In the data rows, 128 means zero.
A hidden rule labels the rows of this table. It goes by one to three of the table's principal directions, not those with the most spread.
[122 151 137 143 109 158 128 102 115 131 137 134  51 171 135 142 148 142
 132 125 130 115 173 114 108 166 167  80 109 132 130 153] 1
[160 143 129 128 169 107 123 122  95 116 110 148 153 108 109 125 160 137
 113 136 157 180 119 122 121  99 131 111 137 105 142 111] 2
[160 131 115 140 128 125 125  99 103 127 124 147 117 128 125 143 136 134
 128 125 128 163 129 133 110 142 117 136 126 125 132 114] 2
[ 83 128 127 143  81 151 156 147 176 124 181 110  99 147 162 147  82 115
 131 136 101  73 138 147 120 158 122 132 110 139 117 145] 1
[177 134 119 156 129 128 102  73  97 149 116 154 113 136 121 150 144 141
 144 143 113 154 130 140 114 149 106 137 128 133 131 120] 2
[113 114 126 114 125 126 126 134 136 131 121 114 134 129 126 118 125 119
 127 114 123 109 130 122 140 121 137 130 122 142 121 142] 1
[135 158 141 150 130 144 128 120 120 128 140 146 101 140 133 139 141 146
 131 156 139 137 137 129 113 143 131 104 134 113 136 120] 2
[118 149 129 124 146 136 134 134 116 113 130 120 116 134 127 126 152 128
 113 122 153 141 152 116 121 113 173  79 113 125 121 150] 1
[ 88 121  99 114 123 145 142 158 180 131 181  94 121 119 136 130 118 115
 127 116 106  85 151 144 116 127 153 105 107 142  96 153] 2
[ 58 156 110 128 116 137 180 160 183  88 221  81 105 138 153 152 105  86
  94 118 126  66 185 137 106 112 187  45  86 124  90 193] 3
[140 138 128 144 117 156 114 112 129 151 135 141  85 143 131 136 140 154
 150 142 116 127 140 134 112 166 125 126 135 131 128 117] 2
[105 172 162 164 136  97 155 132 136  92 167 127 160 137 144 153 105  94
  97 181 142  96 127 136 138  82 120  80 118 100 138 161] 1
[ 94 130 141 128  99 138 147 140 140 113 138 114 123 142 149 128 100 112
 121 125 131  99 130 124 138 133 134 130 121 138 119 144] 2
[147 152 144 151 137  97 130  89  92 104 116 133 138 146 128 149 126 101
 110 134 139 138 142 121 138 103 133 100 116 117 134 160] 2
[129 121 121 119 123 134 120 113 119 133 117 123 111 137 123 124 139 127
 131 108 126 125 144 118 128 136 146 121 122 141 118 140] 2
[151 128 145 117 145 123 115 124  85 125  69 140 138 129 117 109 148 141
 129 115 158 175 117 105 144 119 137 139 140 124 145 116] 0
[106 115 134 117 105 156 114 130 132 145 103 108 107 150 138 113 124 129
 145 111 121 102 140 117 147 147 150 135 120 160 113 151] 1
[191 131 119 125 173 116  92  96  78 145  79 152 132 117  96 122 180 154
 138 120 142 197 129 119 123 121 135 124 139 117 141 110] 1
[147 123 116 114 151 129 116 132 120 137 116 135 127 113 110 118 155 147
 133 119 134 156 128 125 119 128 135 127 136 121 132 109] 2
[106 112 115 107 123 130 135 144 144 123 134 106 139 119 130 117 119 114
 123 105 125 113 132 125 134 119 143 131 121 142 109 139] 3
[ 71 161 167 154 108  99 186 158 156  73 179 112 149 148 162 152  71  78
  87 159 141  75 129 130 143  92 126  92 109 100 142 169] 0
[138 133 135 128 142 131 120 139 126 136 119 140 138 116 122 119 139 147
 135 144 137 145 112 129 129 126 117 137 147 116 138 103] 2
[175 165 177 160 164  88 124 108  66 105  88 186 168 121 115 132 150 143
 106 185 177 191  82 115 134  92  87 125 157  81 183  86] 1
[139 152 153 172 138  75 152 131 137 101 159 147 190 115 140 161  84 100
 106 188 124 124  87 157 137  87  63 140 134  89 159 120] 1
[109 124 119 128 107 168 113 123 146 155 140 118  84 148 134 127 140 143
 148 125 108  95 151 131 118 161 150 114 114 157 109 144] 1
[101 154 117 156 113 122 158 109 151 105 206 125 104 142 141 168 118 100
  99 149 114  81 159 143  95 123 138  67  93 123 115 164] 3
[121 131 134 113 146  90 149 129 101  85 110 116 167 121 123 123 125  92
  90 104 159 146 130 107 144  78 150 108 115 119 128 152] 2
[121 172 145 146 151 129 154 160 130 101 156 136 135 120 140 138 130 135
 109 162 161 154 127 134 115 109 139  90 132  92 141 120] 1
[135 113 124 118 138 119 114 124 124 139 110 126 140 123 116 119 138 128
 132 120 122 127 123 125 137 119 128 135 127 136 130 131] 1
[127 135 133 124 134 117 129 103  95 110 108 126 116 146 122 129 149 114
 108 108 147 136 152 105 129 113 164  90 106 134 128 160] 1
[154 140 132 138 138 135 119 116 105 133 113 150 120 126 123 129 145 149
 133 140 141 165 122 127 118 138 121 133 140 118 139 104] 3
[108 144 148 135 120 133 137 131 125 116 127 121 112 150 138 130 124 120
 120 132 139 112 143 117 136 126 149 102 118 127 132 152] 0
[140 107 104  88 154 146 102 132 117 150 100 125 113 111  98  96 179 156
 140  92 138 152 141 110 119 133 164 120 137 140 115 112] 3
[146 138 137 112 149 135 101  96  73 128  70 126 115 144 110 108 175 133
 128 101 160 158 157  93 141 117 179  94 127 140 117 151] 2
[104 160 143 171 108 108 163 128 153  98 187 124 148 139 160 167  77  90
 106 173 118  88 125 154 127 109 100 111 112 112 128 154] 3
[132 137 135 117 146 115 128 121 104 112 108 125 133 130 117 120 146 120
 115 113 150 143 142 108 135 107 154 102 127 120 129 141] 2
[141 119 120 142 104 145 114  93 126 152 134 144  72 154 126 143 140 145
 144 126 101 113 144 130 107 172 123 127 117 140 136 127] 1
[151 196 146 176 170 117 138 136 125 110 168 147 155 114 136 157 133 133
 118 200 152 160 125 155 114  97 114  83 142  78 138 120] 3
[116  86 108 110 103 123 132 123 149 138 145 133 115 122 119 125 121 126
 126 107 100  96 117 128 114 147 108 155 121 144 131 112] 2
[157 126 108 126 149 123 108 101 113 142 127 141 121 118 106 131 163 139
 130 124 123 146 137 129 109 127 133 112 127 128 124 121] 3
[192 146 143 154 152 112 106 102  85 136  90 165 152 117 119 136 136 150
 143 157 140 194  99 136 134 128  85 161 161 102 153  87] 3
[ 94 140  99 129 123 120 156 119 151 100 186  88 115 140 139 156 117  79
 100 103 114  86 183 135 113 108 178  62  78 139  89 199] 2
[145 138 125 120 151 143 110 128 117 142 111 127 111 127 115 117 160 150
 142 121 138 152 147 121 125 134 154 110 138 123 124 125] 2
[ 90 116 153 138  89 127 147 153 160 124 140 120 136 142 154 130  77 113
 129 145 111  80 102 135 148 136  96 162 127 134 142 131] 0
[108 140 138 146 119 105 160 142 150 101 169 127 149 126 144 148  92 102
 106 151 125 103 117 141 128 109 106 122 121 108 138 135] 2
[160  88  90  99 131 150  95 117 120 166  98 135 117 106 106 107 157 160
 156  93 113 162 120 129 115 159 123 173 141 154 114  90] 3
[100 121 137 128 108 128 136 146 161 130 146 112 143 128 140 125  95 113
 133 137 113  83 118 137 145 126 109 146 135 133 120 134] 2
[118 135 163 143 117 111 139 132 130 118 131 147 139 135 132 130 112 125
 119 160 135 106 103 123 139 120  96 135 142 110 157 114] 2
[117 121 119 133  86 163 123 102 134 145 136 120  65 163 141 138 123 132
 146 108 105  98 160 126 117 178 145 126 112 156 111 148] 2
[155  92 127 111 123 114 106 107 104 144  80 146 143 119 110 110 132 137
 140 109 122 144  99 117 141 136  96 182 149 139 141  97] 3
[107 132 140 127 121 114 146 144 144 111 135 104 139 138 139 130  97 102
 122 119 125 103 140 126 150 114 136 123 123 120 126 157] 1
[ 89 133 145 127 125 106 162 172 163 100 156 106 160 123 143 129  87 100
 109 137 130  95 119 133 147  99 122 124 126 109 135 144] 0
[191 148 146 142 156 155  76  92  62 163  52 166 102 140 110 115 188 183
 160 145 154 201 124 113 128 151 135 131 151 129 147  99] 0
[132 128 132 144 124 114 140 137 136 120 143 143 165 108 137 137 102 123
 122 157 127 136  90 147 127 118  81 161 140 118 138 100] 3
[ 88 130 127 119 126 127 162 169 161 107 167 115 122 125 137 129 116 119
 107 126 133 105 133 128 117 119 146 102 112 116 134 137] 1
[158 147 126 144 153 159  95 126 122 165 122 153 113 119 119 125 169 177
 156 166 131 159 120 141 109 147 121 123 147 124 133  95] 2
[147 134 116 125 150 144 108 136 132 151 124 126 119 119 119 123 150 152
 150 130 123 149 137 137 122 138 138 124 137 124 123 119] 2
[174 153 110 148 135 175  79  57  85 169 108 142  42 165 114 144 195 166
 160 121 120 154 189 123  97 177 177  76 112 150 108 150] 3
[ 94 112 125 134  84 110 157 129 160 108 159 100 148 138 156 146  60  77
 118 116  98  73 125 142 146 125 104 157 112 143 111 159] 3
[ 81 139 133 131 118 134 153 159 160 110 161 100 135 135 150 134 105 104
 113 135 128  89 138 134 134 111 150 100 104 135 114 164] 0
[144 180 143 167 150 146 132 128 123 129 164 166  96 131 130 151 160 165
 126 188 147 154 132 141  89 139 126  80 134  92 152 103] 2
[164 130 123 112 162 165  83 132 100 167  70 132 105 125 110 101 182 179
 164 115 143 186 138 118 130 148 162 129 143 137 126 111] 0
[ 99 160 133 154 112 145 145 119 140 115 168 112  90 161 151 154 121 111
 118 141 124  92 169 133 117 135 163  71  95 133 113 178] 0
[ 74 124 141 120 112 112 164 175 168  98 156  97 174 119 151 123  76  89
 107 132 130  83 111 134 153  95 120 138 123 127 119 147] 1
[135 134 159 137 133  85 153 150 119  94 113 137 191 111 137 127  85 107
 110 147 148 150  83 130 157  93  81 169 152  95 157 105] 1
[168 133 131 127 154 119 110 114  96 134 100 154 143 110 108 119 156 149
 133 136 147 174 112 122 125 122 113 139 155 112 140  93] 2
[ 91  94 104 104 111 106 149 129 151 110 155 103 144 122 126 128 111  86
 100  94 110  80 133 124 127 107 138 121  97 151 109 159] 2
[102 119 120 109 134 127 139 154 147 121 144 118 143 112 125 116 131 122
 115 123 134 113 122 125 125 111 139 118 124 131 121 127] 2
[122 109 118 109 130 122 128 138 137 130 125 117 140 117 121 117 125 122
 128 109 122 121 125 125 134 122 130 139 129 134 122 127] 2
[160 134 139 116 157 124 104 107  83 134  81 148 118 129 101 109 177 152
 130 118 156 168 134 101 130 123 148 111 146 117 142 113] 2
[119 135 126 150 127  83 163 130 141  91 173 133 183 108 140 156  89  87
  91 156 125 117 100 150 122  87  87 130 115 111 134 131] 2
[187 131 126 137 141 123 104  76  70 138  90 172 100 134 105 133 170 157
 132 125 141 187 127 114 107 149 119 131 139 118 152  96] 2
[213 151 150 154 160 188  48 104  71 204  40 184  87 135 110 109 201 230
 199 175 142 222 105 130 123 185 110 162 175 128 157  60] 0
Which label does each new row get?
[166 119 127 149 125 121 107 101 112 149 112 159 147 118 124 137 126 143
 144 155 113 150  91 145 124 139  73 174 144 131 141  92] ~ 2
[137 107 101  94 144 157  96 116 103 153  83 113 101 130 109 103 180 147
 141  79 134 154 156 108 124 138 186 111 110 166 103 145] ~ 1
[104 120 124 122 132  89 153 151 154  99 151  99 191 108 136 133  85  79
 105 124 121 101 115 140 150  80 114 137 118 124 115 153] ~ 2
[207 122 141 117 176 137  81 150  85 167  34 163 163  92 104  90 160 196
 174 139 155 242  74 127 149 138  89 207 193 104 163  42] ~ 0
[100 100 124 120 112  95 164 168 176 109 163 114 167 109 138 133  72  99
 113 125 104  94  96 145 138 112  87 168 126 116 142 120] ~ 1
[136 155 159 129 163 104 135 135  94 101  99 134 136 137 118 122 150 125
 106 131 167 159 136 104 141  93 158  86 126  98 156 143] ~ 0
[132  84 129 107 126  97 127 154 149 135 114 137 189  90 116 106  98 126
 133 129 114 122  67 135 150 114  61 208 163 121 147  77] ~ 3
[113 148 137 145 132 102 160 146 147  98 170 130 161 116 140 145 100 105
 104 158 135 116 114 143 125  99 106 118 129 101 136 128] ~ 3
[ 95 140 130 133 113 150 147 165 162 122 154 100 125 134 156 133  96 119
 133 132 122 108 138 143 135 134 141 126 118 133 112 149] ~ 0
[132 115 115 122 131 121 132 135 137 129 137 130 129 118 123 130 127 130
 126 120 119 133 122 134 119 130 121 137 124 124 134 118] ~ 1
[150 111 119  97 157 141 105 155 125 153  94 134 131 102 104  95 161 167
 149 111 138 169 115 120 129 136 134 152 157 121 136  87] ~ 2
[183  92  97 106 130 158  74  77  73 173  54 146  96 129 103 108 181 167
 161  84 124 188 130 113 118 169 138 166 131 171 116 103] ~ 2
[173 105  98 123 117 175  68  71 109 195 100 148  54 145 104 122 182 180
 179 109  95 137 153 126 103 197 135 141 136 164 113 108] ~ 3
[105 143 155 117 155  73 170 151 115  68 140 137 177 111 118 121 127  97
  69 136 175 132 110 103 134  62 132  91 129  87 156 128] ~ 2
[111 109 119 101 124 160 115 154 145 150 111 108 105 130 127 103 140 147
 149 101 123 121 140 120 134 149 158 135 128 149 115 131] ~ 0
[126 153 147 156 150 100 145 148 144 113 164 150 167 111 129 145 120 125
 107 188 135 124  96 147 121  94  91 113 134  93 157 111] ~ 1
[144 112 135 122 112 154 110 147 136 158  90 121 112 135 137 113 108 155
 173 114 111 145 119 134 151 169 112 188 153 133 134 106] ~ 0
[110 118 140 130 107 116 140 141 143 118 125 110 161 130 146 128  82 101
 128 128 119 105 111 134 157 117 105 162 130 135 123 140] ~ 1
[ 58 132 115 118 107 108 180 130 154  75 190  85 115 149 144 149 106  61
  73  94 127  58 178 116 118  95 187  51  66 141 101 210] ~ 1
[148 145 120 133 143 135 118 109 109 130 124 131 109 133 121 135 152 136
 131 123 135 152 152 126 117 132 150 101 125 124 121 136] ~ 3
[111 106 115 119 102 116 153 126 142 111 158 134 121 124 130 135 110 114
 109 112 118 107 121 127 110 137 112 141 120 129 132 116] ~ 3
[156  84  90  88 135 150  85  99 108 170  83 123  84 130  95 104 180 155
 155  66 109 146 155 109 118 161 164 137 120 164 113 127] ~ 1
[155 136 131 147 129 119 123 108 111 128 121 143 134 129 130 141 123 129
 132 141 126 150 119 137 127 131 105 142 134 120 136 118] ~ 2
[103 140 130 136 126 116 160 156 157 103 174 123 151 114 141 139 101 110
 108 148 131 110 117 142 122 109 114 121 126 110 128 126] ~ 3
[122 139 128 130 156 125 130 169 159 134 149 118 153 108 128 126 127 135
 132 152 124 126 120 146 131 108 126 118 133 110 132 126] ~ 1
[105  82  90  84 113 150 113 122 135 146 110  93 108 131 120 106 143 118
 134  63 110 106 155 114 130 140 174 130  99 182  89 160] ~ 1
[118 118 110 121 112 115 142 116 136 113 142 101 132 134 136 139 101  92
 120  95 112 109 151 131 135 124 139 128 111 139 104 162] ~ 3
[ 81 141 153 124 134  92 162 147 126  78 133 103 170 135 139 127 108  76
  80 127 156  98 130 110 153  65 156  84 100 124 128 180] ~ 0
[161 123 148 115 157 135  97 138  99 152  65 150 126 123 106  98 165 172
 150 130 148 175 108 110 142 134 128 148 156 117 160  92] ~ 0
[109 151 143 147 118 132 145 149 155 120 162 124 141 126 148 138  99 122
 128 162 128 105 121 144 132 124 110 127 139 114 124 126] ~ 2
[137 103 102 111 116 164 107 127 138 163 122 130  94 123 121 115 145 159
 158 107 109 134 132 131 112 171 129 155 137 150 115 102] ~ 3
[149  72 108  88 121 132 102 127 118 156  77 131 139 108 108  95 136 146
 151  84 117 150 101 117 139 148 108 198 150 153 127  89] ~ 3
[122 114 121 114 106 160 116 118 120 144 108 123  86 147 130 117 141 142
 143 100 125 124 146 114 125 162 153 133 122 155 116 133] ~ 1
[170 114  99 111 158 173  72 116 111 187  86 137  84 124 100 108 198 188
 171 111 119 174 145 126 109 165 159 125 131 151 122 109] ~ 1
[149  94  94  97 121 162  83  87 105 170  87 123  75 140 104 108 176 153
 158  74 110 135 161 109 118 169 165 132 121 172 101 134] ~ 3
[131 122 117 129 118 129 120  96 115 132 128 130 111 140 124 136 140 121
 124 117 120 117 143 122 118 135 137 115 113 146 117 144] ~ 3
